In the data rows, the value 128 means zero.
Each row below has a hidden score, from 0 to 12, with 6 about the middle. What is it?
[144 162 106 148 137 139 110 112] -> 10
[141 138 112 161 140 130 105 130] -> 9
[117 140 113 176 152 137  88 125] -> 8
[154 138 118 107 124 123 143 121] -> 8
[100 115 127 147 132 145 112 116] -> 6
[154 150 106 114 129 129 140 159] -> 10
[148  91  99 119 139 144 140 161] -> 11
[143  84  94 113 152 145 138 156] -> 12
[ 90 142 141 161 142 133 104 106] -> 4
[151 141 114 150 141 126 106 128] -> 8
[114  76  98 135 135 190 111 119] -> 11
[153 138 154  90  87  78 186 146] -> 2
[133 138 153 125 148 110 135 120] -> 2
[122 135 145  90  95 122 141 109] -> 3
[123 139 152 121 111 124 127 114] -> 2
[134 117 129 104 131 119 145 118] -> 6
[113 162 127 172 139 137  82 106] -> 6
[153 163 140 127 121  99 132 110] -> 4
[149 141 142 110 104 103 142 131] -> 4
[121  93 108 125 135 140 127 135] -> 9
[154 128 144  96  86  94 185 152] -> 3
[154 117  94 149 177 141 104 153] -> 12
[139  78  91 127 113 171 139 147] -> 12
[ 91 118 146 130 131 125 129 123] -> 3
[ 72  95 170 104 111 130 122 122] -> 0
[108 104 138 102 128 128 147 113] -> 4
[132  78  78 139 125 181 132 135] -> 12
[141 123 129  94 110 117 159 127] -> 6
[ 81 102 172 117 113 131 125 109] -> 0
[103 131 160  87  88 125 137 105] -> 1
[117 126 116 139 127 143 114 122] -> 8
[101 116 135 177 150 124 101 131] -> 5
[150 145 121  89 106 116 164 138] -> 7
[154 155 108 117 124 124 142 146] -> 9
[101 102 133 104 126 129 137 122] -> 5
[121  89 112 135 130 153 120 136] -> 9
[150 152 140 115 118  95 148 141] -> 4
[146  84  94 112 137 150 141 154] -> 12
[121  92 113 142 130 162 110 129] -> 8
[117 160 132 170 145 129  86 121] -> 5
[146 142 159 104 101  74 178 151] -> 1
[ 85 108 157 131 117 142 121 114] -> 1
[163 134 108 151 137 137 126 161] -> 9
[ 94 131 157 147 124 125 114 110] -> 1
[133 110 110 112 144 126 133 147] -> 9
[ 92 136 155 117 102 131 124  97] -> 2
[114 112 133 100 125 123 148 127] -> 5
[109 136 150 120 107 133 128  97] -> 2
[116 117 148  95 108 110 162 125] -> 3
[132 124 127 107 123 120 151 141] -> 6
[148 148 136 107 108  97 151 140] -> 5
[138 143 149 105 103 113 139 115] -> 3
[ 88 125 166 121 119 116 122 105] -> 0
[147 141 117 102 125 120 144 153] -> 8
[120 145 117 146 135 141 105 120] -> 8
[152 152 151 123 116 111 137 117] -> 2
[105 144 132 170 149 129 108 129] -> 5
[155 151 139 111 112  94 156 145] -> 4
[106 136 146 152 150 118 122 128] -> 3
[154 145 141 114 109  99 148 132] -> 4
[130  73  86 140 113 185 133 132] -> 12
[137 136 110 133 124 141 123 133] -> 9
[159 155 101 133 130 139 138 145] -> 10
[119 101 111 116 140 127 128 141] -> 9
[100 117 151 105 121 117 149 128] -> 2
[139 146 112 150 142 131 103 110] -> 9
[131 144 109 163 146 136  92 114] -> 9
[154 117 105 143 127 142 134 155] -> 10
[117 140 156 110 139 107 137 108] -> 1
[118 134 158 126 137 101 147 141] -> 1
[114 165 123 154 131 140  96  87] -> 7
[134 150 107 147 135 143 105 117] -> 9
[ 92 140 149 151 131 133 108 106] -> 3
[135 116  79 161 175 153  93 130] -> 12
[149 162 136 127 128  92 129 114] -> 5
[141 147 155  94  97  98 145 124] -> 2
[148  85 105 118 123 151 142 155] -> 10
[ 90 129 153 151 137 125 118 109] -> 2
[140  82  91 125 127 165 138 149] -> 12
[160 149 139 119 115  92 152 147] -> 4
[150 122 110 112 138 125 135 156] -> 9
[162 130  89 154 174 143  98 151] -> 12
[175 126 101 140 153 142 124 175] -> 10
[ 99 101 133 126 127 139 127 120] -> 5
[139 123 109 152 131 141 121 143] -> 9
[106  83  97 136 145 179 103 115] -> 11
